Here are some points:
38:13:21:-13:-35:-11:-13:-25:-4:53:-19:24:31:20:-12:3:-10:-13:-27:-15:-11:-14:-34:-7:33:17:5:-17:82:-33:-37:-34
22:23:38:-12:4:-31:21:0:7:20:36:8:0:29:21:10:14:11:-6:0:46:-1:57:8:-37:-3:-45:10:36:-13:-1:-22
17:-15:-22:46:6:-22:13:-54:0:8:-21:79:-8:44:-24:-17:-42:-35:19:31:-32:-13:-23:37:44:1:68:15:74:45:-46:51
-25:15:-1:-13:7:28:5:12:25:-12:-3:-3:-17:12:-5:33:-22:-19:16:7:21:29:4:-1:-21:-5:3:-23:-57:32:-2:-16
-26:6:-9:-10:14:-27:2:-24:27:-18:17:35:-31:31:-17:15:-64:-31:-2:-9:-2:-4:-34:35:12:24:13:3:15:30:-8:17
-29:-6:-7:-15:-9:29:24:38:12:-25:-32:-59:25:-20:14:-13:3:17:-5:-8:38:26:33:-52:-24:0:-22:0:-40:23:37:-48
-15:-16:-20:51:30:-12:19:-31:12:-8:-7:6:-37:50:-9:-30:-54:-5:45:1:-21:-21:12:30:1:22:55:12:-9:34:8:69
-32:-25:17:-34:-3:5:15:43:-31:9:-34:-32:26:-43:55:18:41:40:-16:-5:40:29:57:-55:-39:-27:-37:-6:-7:1:38:-39
11:-6:33:-18:-44:12:-12:-24:-11:27:-32:8:28:-7:15:5:39:8:-24:27:52:13:41:5:1:-8:-44:-11:52:-16:9:-51
-27:-8:-30:52:13:-1:7:-19:-1:0:-16:5:-22:-12:-21:-12:-51:3:23:22:-47:-6:-54:29:23:-10:31:1:-30:20:-28:4
-21:-1:-18:42:26:-20:4:-5:2:2:4:30:-12:25:-7:-11:-35:-11:24:6:-65:-51:-45:20:0:-11:30:4:-20:45:3:20
-23:-27:-13:-24:-15:2:12:16:9:-8:-13:-32:25:-8:-2:11:17:19:-21:19:32:-1:53:-23:-9:11:-18:4:-32:10:16:-23
11:5:38:16:-19:25:52:-40:-29:-16:1:-39:-19:-8:18:42:40:39:16:28:40:11:107:-9:-10:-13:-43:22:-34:-13:54:-53
-1:-3:-22:0:23:29:5:-33:-1:-10:-31:-24:-2:1:14:16:-34:-10:15:1:-9:-8:-70:-2:22:-14:-21:-38:-26:9:-22:4
4:-26:-7:-42:21:12:-14:3:4:1:-8:-3:-1:21:22:-19:6:-37:19:5:48:13:-15:-21:3:40:25:2:5:-31:-18:39
-2:39:45:-32:-48:18:51:37:-8:9:32:-65:31:-50:7:44:31:53:-49:-5:12:31:73:-70:-40:-7:-71:11:-36:-14:65:-46
25:9:11:13:2:13:24:-23:4:17:36:8:-24:-10:-42:43:3:-24:6:-5:-28:13:-8:7:-3:17:25:34:-9:17:3:19
23:28:4:-49:-4:20:-2:24:22:1:46:0:8:-21:-12:17:24:-17:5:-17:24:-8:-10:7:-8:0:11:-10:1:-16:10:1
13:-1:24:-35:-10:-2:16:25:2:-15:36:-7:-37:5:-17:64:70:32:-6:-26:31:31:47:14:-39:24:-22:15:-34:-18:24:24
14:0:2:-6:-2:25:-53:-50:14:50:6:39:-26:23:-20:-25:-14:-29:-2:9:15:16:11:34:40:49:9:-9:85:1:-54:3
6:4:-16:-26:0:-18:-22:7:28:-12:14:-27:-43:13:-4:8:36:4:-14:-12:49:45:25:25:-7:41:-14:-6:-35:6:9:28
-38:43:-8:-23:-29:7:42:-11:29:-25:8:23:-4:-25:-32:15:-63:-10:-33:-29:-65:35:-44:13:4:15:-4:-25:9:50:-11:-19
-21:-19:-36:-25:40:-6:-84:49:26:-50:-12:-18:-46:9:5:-34:46:-9:14:-26:30:-10:-20:25:6:51:7:1:13:-18:31:25
9:14:42:-33:-24:18:13:28:-11:13:36:-45:-2:1:35:26:66:49:13:3:76:12:67:-47:-45:25:-47:16:-44:-27:33:16
Here are 18 more points, each followed by its number:
3:24:14:15:1:18:-9:-50:2:-6:0:1:-37:17:-24:24:10:-13:-6:-3:-6:-22:12:27:16:0:21:40:-3:-20:21:-10 0
21:7:13:-37:-10:-4:-18:2:-11:-15:11:8:8:-3:14:5:42:1:14:-2:41:-13:32:-6:-9:-9:-15:9:14:-28:0:-6 1
-42:-4:-8:-12:46:-12:8:15:31:-2:8:42:8:-2:-8:-25:-63:-14:-6:14:-25:17:-68:16:10:-10:45:-16:-28:43:-36:5 2
-5:9:-6:-28:9:0:-4:21:19:9:-6:24:-6:-16:-4:-34:-16:-5:46:5:20:1:-25:41:-6:8:13:-6:-35:12:-8:23 3
-12:0:23:-5:-24:23:2:16:-16:-4:-15:-20:-7:-28:29:26:28:26:-24:-5:10:19:35:-32:-27:-7:-44:12:-16:7:10:-34 4
48:-24:6:6:38:-9:-89:1:4:-5:10:-22:-24:51:18:-28:53:-23:32:3:31:3:9:20:16:13:-15:-12:37:-67:-22:27 5
34:-3:10:-24:9:-13:29:-22:-32:13:-21:24:49:-4:-1:-7:-18:-3:-11:10:-7:-10:-16:-8:23:-27:1:2:77:-25:-28:8 6
-35:-37:-18:-2:29:-26:1:17:-6:-32:-33:-1:-11:3:6:-3:-7:-1:-10:12:25:-8:24:-19:2:-10:30:19:-4:21:25:11 7
-50:-28:0:8:8:4:10:9:0:-8:-48:-33:48:-31:30:-15:-19:36:-4:-2:15:6:-3:-28:-20:-32:-6:-14:-81:27:39:-43 8
8:23:-27:82:-15:-26:-10:-7:-24:20:-30:17:25:6:0:-48:-37:-8:-15:12:-70:-39:-17:-17:14:-44:0:8:87:24:-64:-18 9
-34:-15:-12:-27:-8:-28:0:40:4:15:-14:31:2:-11:11:-23:2:-19:0:-23:28:22:6:-9:-16:14:4:-13:-7:-2:-13:-6 10
13:-4:-9:16:51:-24:-22:-22:10:-4:-4:36:-11:39:-3:-31:-42:-28:21:11:-33:-24:-59:52:34:4:32:-13:63:-17:-38:46 11
12:-37:-4:-20:-9:15:-39:34:-5:7:-7:-19:-22:10:31:-28:49:-1:31:7:64:9:6:-10:11:13:-36:0:-18:-36:-13:11 12
12:12:-8:-2:-38:41:9:6:-20:-14:-12:-35:-25:-9:10:28:33:36:1:16:25:33:60:-12:-21:-26:-44:18:22:-10:2:-42 13
34:-5:-3:5:4:9:-15:8:-2:2:14:-1:-31:13:-26:33:32:22:13:-31:-11:-18:-10:-8:-10:2:21:-13:-6:-46:30:43 14
14:0:29:-76:-16:6:-12:27:-14:31:17:-23:61:-54:34:19:48:23:-12:-11:55:1:14:-13:-29:-27:-51:-25:-1:-30:25:-50 15
17:25:18:25:-20:-1:8:55:5:12:35:-1:12:3:9:-7:53:0:-3:1:12:-11:21:-8:-18:0:32:-5:8:-29:-8:31 16
-5:27:9:42:-40:1:35:-22:-13:19:-30:45:32:6:-37:-24:-45:-10:-16:28:-70:-48:-17:-1:25:-21:32:-7:57:21:-34:-7 17
Which two of these numbered points are nearest to each point below, looking only along the 3 directions in which the first points spread most? Their numbers follow each, nearest first.
-26:-12:-9:14:36:13:11:-39:-20:-39:-13:-1:32:0:-18:11:-36:-9:-6:5:-43:-24:-77:-8:28:-47:59:-7:-70:-1:31:-19 > 2 3
-49:-12:11:-19:-4:-22:64:32:-11:-30:-7:7:41:-34:-11:9:-17:-2:-12:2:22:23:4:-32:-15:0:1:28:-77:49:42:-38 > 8 4
-5:35:0:56:10:-9:-34:-4:4:9:42:-54:-67:35:-25:20:28:24:29:13:-20:23:30:4:-20:42:-14:18:-47:14:5:39 > 7 14
6:-34:7:-41:6:-18:25:45:-24:11:1:26:77:-51:50:-12:-12:26:-58:-36:16:-3:0:-38:-1:-26:-19:-3:76:-40:13:-30 > 13 1
6:20:6:15:8:17:-35:-1:16:-13:4:-24:-27:4:-11:4:55:-3:15:-9:2:1:21:30:-4:-26:19:7:24:-5:4:23 > 14 10
46:-44:0:-5:-1:-12:0:23:-4:-8:-14:-27:4:6:59:9:24:21:29:-10:7:9:26:1:-26:4:-8:-3:29:-17:-1:31 > 16 1
31:-20:28:-50:-2:-7:13:17:-14:3:-31:-3:13:4:19:6:36:-5:-6:14:38:-8:32:-8:10:-19:-11:11:18:-59:6:20 > 1 16
2:13:-28:53:20:-28:-28:-10:20:-13:-14:44:-14:39:-16:-19:-50:-26:6:3:-67:-41:-82:43:37:0:32:-14:52:-8:-47:48 > 11 2
20:6:-16:24:18:36:-13:-9:-5:-25:28:-43:-91:31:-10:-3:49:7:20:5:32:34:39:36:-15:20:7:35:-50:9:30:39 > 14 7
-46:1:-1:-55:-22:12:43:3:0:-12:4:2:21:-88:-1:8:-57:40:-34:-6:-13:17:-13:-32:-5:-1:-1:-12:-47:26:27:-45 > 8 4
